A single turn carries every row of the set below to another of its rows. Some are shown first; where does it send the rows asked next?
J403: -8, 14, -16, -3, -6, 49, 12, -10, 38, -5, 10, 12, 4, 7, -1, -10, -20, 4, -7, 11, 14, -2
J135: -19, -10, -29, 35, 16, -8, 14, -18, -9, 0, -15, 4, 18, -9, -5, 9, 13, -5, 3, 14, 16, 12
J294: -21, 0, -5, -4, -8, 9, 19, -18, 1, -27, 4, 22, 2, 11, -11, 1, -32, -13, 11, 12, -21, 9
J553: -16, 2, -14, 1, 0, 36, 15, -36, 7, -5, 16, -15, -16, 28, 1, 1, -22, -8, -13, 27, -10, 33
J178: -21, -7, -5, 30, 0, 2, 26, -19, 22, 5, -8, -23, -10, 5, 13, -32, -21, 12, 12, 21, 6, -9
J564: 8, 11, 4, 12, 18, 6, 45, -15, -7, 27, 12, -10, -12, -6, 2, -19, -15, -13, -8, 11, 3, 36
J196: -2, -9, -7, 1, -6, 25, 3, -14, -19, -8, 6, -10, 6, 4, 12, 24, -48, -15, 20, -8, 12, 17
J852: 1, -1, 4, 25, -34, -2, 16, -23, -8, 4, 6, 2, -8, -1, -2, -4, 4, -22, -15, -10, 25, 30
J698: -11, -6, -28, -14, -34, 39, 4, -3, 6, -5, 11, -19, 6, 21, -7, -9, -13, -23, -7, 2, 19, 12
J175: -26, 13, -24, 27, -1, 11, -5, -5, -14, 0, 21, -16, -22, -13, 11, -11, 13, -9, 21, -4, 1, 18
J719: -21, -3, -16, 16, -22, 18, -5, -3, -20, 16, 34, 5, -7, 13, 7, -7, 0, -11, 10, -13, 13, -18
J651: -20, -27, 1, 6, 0, 23, -5, -2, -12, 10, -6, -6, 5, 17, 23, 19, -15, 7, -26, -3, 17, 8
J359: -7, 13, -26, 24, -18, 9, 40, -6, -17, -7, 10, -21, 2, 3, 18, 13, -6, 6, 1, 4, 40, 12
J730: -29, 9, 1, 15, -13, 36, -4, -10, 20, -23, 2, -5, 20, -5, 3, 11, -15, -23, -20, -4, 13, 10
J613: -11, 18, -7, 19, 27, 18, 12, 22, -8, 11, 20, -15, -13, 18, 15, -21, -4, 1, 13, -10, -9, 0
J478: -21, -14, -48, 21, 6, -5, 14, -7, -7, 10, 10, 20, -3, -3, 0, 23, -3, -2, -12, 6, 18, 25
J206: -12, 19, -27, 11, 22, 34, 34, -8, 15, 15, 17, -2, 17, -19, -9, 4, -18, -2, 12, 25, 22, 4
J861: 3, 15, 3, 30, -28, 20, 20, 17, 7, -4, 5, -14, -4, 2, 2, -18, -2, -18, 7, 22, -20, 21
J528: -21, -9, -11, 18, 30, -9, 18, 12, 15, 9, 6, -21, 16, -13, -10, -18, -16, 8, -5, 12, 16, -7
J672: -2, 14, 22, 18, -3, 13, 7, 9, -12, 15, 11, -28, -13, 2, -18, 7, -30, -13, -10, 16, -13, 2
J74: -20, -25, -12, 8, 14, 20, -7, -1, -9, 28, 6, -10, -4, 28, -4, 16, -42, -4, -7, -5, 5, 12
J859: -30, -6, -15, 24, -15, 15, 12, 5, 6, -4, 7, -45, 7, -10, 1, 13, -8, 2, -15, -8, 21, 22
J566: -8, -5, -16, 30, 7, 27, 15, -23, -5, -20, 13, -19, 1, 16, -7, -9, -36, -9, 3, 5, -28, 34
J845: -14, 5, -16, 21, 3, -2, 31, 7, 28, 8, 5, 30, 12, 14, 14, 3, -22, 15, 10, 6, -3, 19
J978: -14, -5, -33, 20, 13, 10, 16, -13, 16, 22, -18, -9, -10, -4, 13, 28, -26, 1, 22, -3, 14, 20
J565: -35, -3, -2, 19, 16, 27, 10, 9, 2, 2, -3, -18, 28, -16, -7, 14, -19, -23, 14, 7, 28, -2
J265: -6, -26, -27, 21, -3, 13, 22, 14, 2, -24, 5, 17, 1, 14, 4, -19, -9, 9, 23, 13, 5, 11
J382: 3, 10, -36, -8, 13, 11, 18, -14, 11, 3, 28, 6, 24, 4, -13, -30, -19, -21, -12, 18, 5, 5
J960: -9, -16, 22, 22, -2, -3, 24, 7, -5, 8, -6, -17, -17, -2, -4, -22, -5, -18, 23, 7, 27, 22
J34: 12, 3, -27, 21, -21, 6, 9, 13, 13, 13, 5, 13, -14, -8, 17, -10, 10, -24, 7, 22, 17, 3
J238: 9, 7, -11, 13, 5, -3, -2, -1, -6, 31, 16, 0, -19, -12, -1, 16, -18, -21, -17, 17, 22, -8
J350: -23, 11, -18, -25, -8, 10, 3, 0, -24, 10, -15, -2, -1, 23, -9, 2, -9, -24, -2, 9, 23, 7
J893: 11, -6, 5, -7, -12, 15, 26, -12, 1, 28, -5, 10, -19, 19, -8, -17, -12, -10, -18, -2, 14, 2
J184: -16, 22, -24, 18, 7, 13, 20, -17, -9, 16, 25, -2, -13, 19, -4, -3, -1, -20, -14, -11, -18, -14
J937: 3, -4, -13, 19, 11, 19, 24, -3, 1, 0, 16, 5, 17, 32, -5, -24, -15, 4, 34, 31, 16, 15
J33: -15, 21, 1, 8, 5, 2, -2, -21, -2, 18, 13, 3, 23, 11, 13, -29, -30, -11, -17, 14, -9, 26

J852 goes to J960
J33 goes to J350
J651 goes to J135
Where do these go?
J730 goes to J565
J845 goes to J294
J719 goes to J175
J478 goes to J265
J382 goes to J698
J34 goes to J861

